Turns in one plane each, and the order they were made in; the first pair answered:
V:
[ -3 -12  10  37 -50  -4  16  29  24 -24  -2  30 -12  17 -62 -30 -63  21
  10  -3 -11  -4  27  24  36 -34  -7 -11  17 -50] |-> [  3 -14  18  35 -69 -10   0  16  -5  -7 -20   3 -19   6 -60 -33 -28  19
  16   0 -14  21  56  41  31 -23   2   5  14 -58]
[  7 -13  -5  16  12  25  78  12  48 -12  11   5  28  -2  19  22 -14   5
  32   1  13  19 -52  12 -30  36 -31  55   4   9] |-> [ 11  -9  -6  16  -7  28  61  -1  15   9  -3 -25  14 -17  15  15  24   4
  39   7  10  38 -30  33 -40  42 -20  73  -9 -13]
[  0   3 -32   7  -3 -32  24  18  24 -52   5  38  17  45  -1 -12 -49  31
 -55   7 -14 -16  11 -47  10 -26   1 -61  25  25] |-> [ 11 -10 -28  40 -32  23  50  -8  33 -49 -14  14 -30   8 -50 -31 -49  -6
 -36   9 -52 -34   7 -19  21 -33  18  19 -16   4]
W:
[ 21  15 -13  10  -2 -32  42  36  33 -53  -1  37  26  23  -1  13 -66   7
  -1   3   0  52  -1  -7  -6   5  12 -10  43  -6] |-> [ 23  24 -13 -26 -11  16  19  33   3 -22  29  23  81  11  -9  38 -20  -6
  45 -12  25  15 -18   7 -20  40 -15  -6  43 -15]
[ 24 -10 -16 -15 -13  40 -13 -14 -10  -1   6 -13  -5 -15 -35  -5  39  -9
  -5  -8  23 -70   1  -1  17 -10  13  -2 -11   9] |-> [  4  -9  -3  -2   1  13  10 -21  -9  12 -23 -36 -44 -38  -3 -16  43 -34
   2   0 -14 -11   2   6  -4 -13  13  34 -26  11]
[ -9   7  -1  18   9 -72 -11 -13  -3   2 -44  37   1  10  23  -8  16  47
 -38  11  18  34  34 -42 -12 -24  19 -45  15  20] |-> [ 10  14  -5 -21   2 -20 -40 -13 -30  21 -18  27  61   6   7   9  48  51
  -5 -14  49 -16  16 -30 -20   2   3 -55  20  10]
[-35  17  38  66   0 -40   5  10  13  10  11  32  38  60   4  10 -72  72
  -4  -1 -37  -8  57  21  -2 -25  27  18  35  28] |-> [-29  23  39  21  -5  22 -19   7 -25  55  35   4 105  42   1  29 -17  56
  42 -23 -10 -46  36  29 -14  14  -1  26  24  15]
K:
[ -8  11  -8  -3  16 -32   3  -3   3   3 -12   5 -17  15  18  14  -1 -13
   1  14   1   4   1 -13  -5   7  -8 -30   3   8] |-> [ -8  12  -7   8  12 -21  15  -3  16  -7  -2  10  -9  21  12   9 -28 -15
  15  16  -8  -9 -16 -14  -6   1 -13 -22   0   4]
[ 12   4 -20  22 -16 -10 -11 -19   7   8 -15 -16 -17  20  -8  -8   6  16
 -13   6 -14  15   6   9  -5 -13  14 -10  -5 -10] |-> [ 12   8 -18  23 -17  -8 -12  -5  18 -11  -6   6  14  30 -11  -1 -13  32
  -4   4  -7   6   6   7  -6  -6   2 -12  -3 -10]
[ -5  -9   3  -8  19  -8 -12 -17 -19  13   6  -3 -13 -22   3 -32  15 -26
  -9 -14   8 -31  -8  -7   5  27  16 -23 -18   2] |-> [ -7  -6   4 -14  17  -6 -17 -12  -8   2  19  15  17  -4   0 -27  -1  -9
  -5 -20  22 -37 -12  -9   5  37   7 -42  -3  -4]

(2 to 3 turns a pair)
[-27  20  11  -2  15  31 -25 -42 -27  32 -18  -3 -97 -22  54   1  89 -22
  11 -10  16  31 -30  18   5   9  -8  20  -6   0] |-> [-31  24   0   4  32  -9 -31 -14   3  -5  -5  57 -78  24  79   5  48  16
 -21  -3  45  26 -27 -20  15  -4  -7 -55  32  23] : V then W
[ -8  -5   7 -21 -27  39  25  -1  31  21  -3  16  47 -11  23   1 -18 -44
  71 -35 -12  -2 -82   7  13  26 -43  42  -3   3] |-> [ -3  -6  27  18 -58 -12  31 -23   9  20 -47   1 -36 -23   9 -31  -2 -36
  27 -15 -48  69 -20  32  23  -4  -5  69 -14 -10] : W then V
[ 31  20   3 -41  10  28 -23 -13 -76   5  35  11  95   2 -33  25 -10  12
  40  -8  15 -56  14 -21  11   5  -8 -41  11 -14] |-> [-10   9  32  -2  35   5  48 -25 -49  37 -19 -41  16 -51   0   2 -24 -55
  54  10 -52  46 -14  -1 -17  -9 -16  52 -29  -6] : V then W
[ -8   8 -11   0 -10 -64  -7  11  21  -2  -9  27  -7  -3  24  11  15  19
 -37   2   7  35  29   2  13  -7  34 -24  -5  -5] |-> [-20   7 -13 -17  17 -39  13  14  34   3  11  32  25  -1  49  26   3   2
  -4  -5  14  28 -18 -15  -7   8  -1 -24  -2  13] : W then W then V
[-27  22  18 -35  42  17  51  28  64  17 -17   6  35  14  40  31 -50 -26
  55  11   5  13  -9 -22 -42 -32 -25  72 -35  -7] |-> [ -3  22  21  -9  23 -54  25  40  58 -22 -30  36   1  52  34  14 -58  29
 -19  31  12  39  59 -27 -16 -61  24  22  -4 -15] : V then V then W
[-11   4  33   7  14 -18 -13  29 -16   9 -38 -26  12  20   8  18   8 -28
   8  18 -50  54  40  -2  16 -19  33  48  18 -47] |-> [-14  -3  26  21  25   0  15  37  15  -9 -29  -2   7  24  -7  13 -36 -36
  13  22 -65  28  14  -3  26 -31  26  55  10 -34] : V then V then V
[-41   4   5  12  49 -13  48   5  34  12 -20  -6 -30 -20  48 -15 -49 -40
   8  10 -31  39 -60 -15  -5 -13 -33  22 -24  32] |-> [-38  17   8  -9  56 -49  26   8   2  18 -10  -6  -9 -13  80   2 -23 -12
  -3   9  -7  65 -46 -27 -23  -8 -30 -18   5  38] : V then V then V
[-39  40  22  26  -5 -22  17   7 -12  25 -29  -4 -78 -36  10  11  13   1
 -36 -18 -28  47 -14  25  11  21  31  62 -35  -1] |-> [-56  41  12  13  26 -58  23  36  23  -6   0  47 -32   3  50  29 -29  26
 -40 -21   6  37 -36 -18   6  20   7  -4   0  35] : V then V
[-10   4 -23 -11  32 -23 -12   7   1  -1  -5 -18 -31   0  53 -29  47   9
 -24   0  24 -16 -13 -22   9  -4   5 -24  -1  32] |-> [-21   2 -30  -9  40   8  12   7  13   3   1 -22 -38 -13  41 -22  35 -15
  -1  -3   2 -26 -42 -24  10  -3  -9   4 -25  34] : V then W then W
[  9  29  24  23   7   6   4 -24  -9  -7 -35  -7 -39 -22  29 -21   8 -28
 -26  20  -6  17  12  -2  13 -16  18  17 -31  -7] |-> [ 29  28  12  -3   8  -3 -25  -4 -17 -17   1  26   6   6  21  -9  17   8
 -32   5  37 -22  20 -28  16  -9  21 -43   2   2] : V then W
[ 42   3  -6 -31 -41  13 -32   2 -32  14  -4   1   6   2 -25 -13  40  23
 -19  28  29 -49  19  -7  34  -7  31  -8 -19   9] |-> [ 13   6  -3 -41 -13  38   5   0 -27  52 -10 -34   4 -32   5 -10  46 -30
  28  27   0 -15 -29  -6   2   2  -3  32 -44  23] : V then V then W
[  0  26  32  22  -6  27  32   9 -11  40 -12 -24 -39   3 -73  -4  20 -28
  11  25   8  19  14  31 -41  -8  12  40 -25 -35] |-> [ 17  26  18  13 -13  43   8  15 -10  26  13  -8  -4  21 -92   0  20  -6
   9  16  39 -39  19  23 -32  -1  15  10 -13 -43] : W then W
[ -7   2  -6  -7  16   4   6   7  15 -10  13  12  20   2   4   2 -34 -12
   7   9  11 -16 -15 -10   1   0 -11  -2   8  19] |-> [ -4   6   3 -14 -11  -2 -14  -4 -25  17  -8 -18   8 -19  -1   3  17 -10
  14   7   8   7  18  16  -6   9   1  26  -6  -5] : V then V
[ -6  26  16  -1  10 -27 -19  19   8 -52  18  40  88  59  29  26 -47  50
   5 -17  30  18  19  17  -7  -7 -31 -37  55   5] |-> [-26  23  14  -4  28  24  24  12  25 -22  21  18  92  24  38  24 -60  -5
  53 -23   0  20 -43  27 -31  10 -60  16  23  14] : W then V
[ 27 -19 -10 -27 -45   6 -17  -1 -36  -6 -10 -16  36   7  -4 -22  48 -10
  37  -4  -9  39  74  79 -10  22  25 -11  25 -61] |-> [  9 -15  -9 -46 -11  -6 -17  16 -20 -11  15  20  81  31  35  -4  33  -1
  45  -9   8  32  47  46 -22  31  -1 -55  41 -46] : W then V then W
[-19   2 -41  44  -6 -28  20  -9  25 -48   9  35  29  31 -58 -17 -18  16
   7  33 -36 -34 -32 -39  11  -6  -5  -2  28   3] |-> [-27  12 -31   3 -19  -2  -7 -30 -32  15  -8 -29  38  -9 -42 -16  72 -11
  47  22 -25 -11 -26 -13 -26  28 -11  32   7 -11] : W then V then K
[ -2 -40   1 -19  23  66   6   8 -59  70 -35 -69 -36 -49  36   7  47 -23
  40  -3 -30 -12 -12 -15 -32  39 -15  10 -33  32] |-> [   8  -46   -2   27   17  -30   -2   24  -30    1  -57  -22 -102   -9
   35  -24    0   29  -50   27  -40   29   56  -44    1    4   38  -44
   -5   37] : W then V then V
[ 12  -1  14   6 -19  25   3  -2   8  -4   5   5  18   7  -8   8 -21  -6
  15 -14 -28 -39 -15  21  10  17 -16  31  -5 -12] |-> [  9  -5  25   7  -9 -52 -11   0 -14   2 -15   0  -4  15  28   5  -1  21
 -16   2 -26  23  30  13   3   8   3  -2  10 -13] : V then W then V
[ -2   2  16  33  -8 -15   9 -24  19  -7  16   8 -10  16 -36 -13 -20  38
 -37  11 -12  12   8  30   4 -10  24   9  -8  -8] |-> [-13   1  24  -6   3 -27  -3 -24 -16  26  16  -6  30   9   6   5  23  30
 -13   2  13  44   9  23 -28  13  -2  -1  -4  -5] : W then W then V
[ 19 -17  14  -8   3 -39   2 -20 -12  28 -14  -3   1  -2  42 -11  31   1
 -27  13  -2  25  28 -21 -20 -12   6  -3   0  12] |-> [ 20 -16  -1 -22  14  29   4 -21   3  31  15   3  42  -7  21   5  20 -23
  13  -9   5 -32 -12 -18 -18   9 -20   2  -3  16] : W then V then W
[  6   9  30 -20 -24 -44 -27  29 -23   1 -39 -18  18   5  20   2  41  24
  -4  13   4  59  57  -9 -17  -6 -13 -15  14   8] |-> [  4   3   9  -3  -7 -17  -6  43  41 -45 -14  36  26  35  -3  -8 -46  27
 -12  11   0  -5   7 -34  11 -23 -23 -42  27  28] : W then V
[ -9  -5   1 -41 -10  16 -11 -23 -33  28  32   3  -8   6 -11   6  28 -13
  23 -21  17 -29  19 -23   1  20 -21   1  -6   0] |-> [ -6  -7   0  -9  -7 -19 -10 -14  -3  -9  28  38 -39  24 -21  -6 -21  13
 -11  -8   8 -28  35 -33  23  -4   4 -20   5   5] : W then W
[ 44  22  11 -25 -38  -1 -58   7 -39 -11 -10 -10  37  35   3  11  31  32
  16 -11  -7 -27   2   5  23   8   0  10  -8  -1] |-> [  5  25  15 -21  10 -19 -22   9 -13   3 -14 -10  40  26  60  16   9   4
  29  -3 -23  28 -42 -11  -2   7 -26   9  -8  29] : V then W then V
[-16   4 -19   0  11 -44  16  13  24  -6  -1  20 -11   6  11 -12 -31  13
 -29   8 -14  19  -9 -21   9 -17 -22 -37  24  19] |-> [-29   5 -14 -17  17 -20  20  -2   1  36 -13 -16   1 -22  37   0   6 -22
   6  -4 -14  35 -24 -11 -22   5 -46 -12   7  17] : W then W
[  6   2 -11 -14 -22 -22 -37   6  -2 -24  -7  23   0  40 -16  -7  12  41
 -30  -7  27 -14  54   7   2   4  34 -24   4   0] |-> [-22  -2   0  -4  11 -56  -7  14  20 -18 -12  21 -14  33  25 -10 -12  21
 -36   4   9  34  32 -15 -17  -5  20 -21   8  32] : W then W then V
[ 17 -26 -13 -46  13   9  -7  26 -50  23   9 -42  17 -38  10  -5 106 -26
   4 -33  44 -27   2 -25 -42  43  29 -47  18 -24] |-> [  16  -26  -29  -33   39  -20    6   49    1  -23   35   14   20   -1
   22   -2   39    1  -26  -21   51  -46  -13  -57  -27   19   29 -100
   37    2] : W then V then W
[ -4   8  15  -2   7 -30  -2  -1 -13  13 -18 -11  -8 -16  30  -7   9   3
  -1   2 -15  65   9  14   1  -2 -13  16   7  12] |-> [  2   0  -3  15   4  27  15  11  34 -21  12  25   9  -1 -17   0 -54  -9
   5  -7 -17 -21 -28   8  28 -11 -20  13   5  12] : V then W then V
[ 14  -8 -22 -25  13   6 -29  15  14 -22  -9   8  43  17   1  21 -13   8
 -11 -13  -4 -52  -9 -11   4  -9  -5   5  -3  -1] |-> [  1  -9 -14   4  22 -27  -2  12  25 -33 -34   6  -1  12  13   7 -35  -3
 -31  -3 -28  -1  -5 -12   4 -30  11  18 -14   6] : W then W
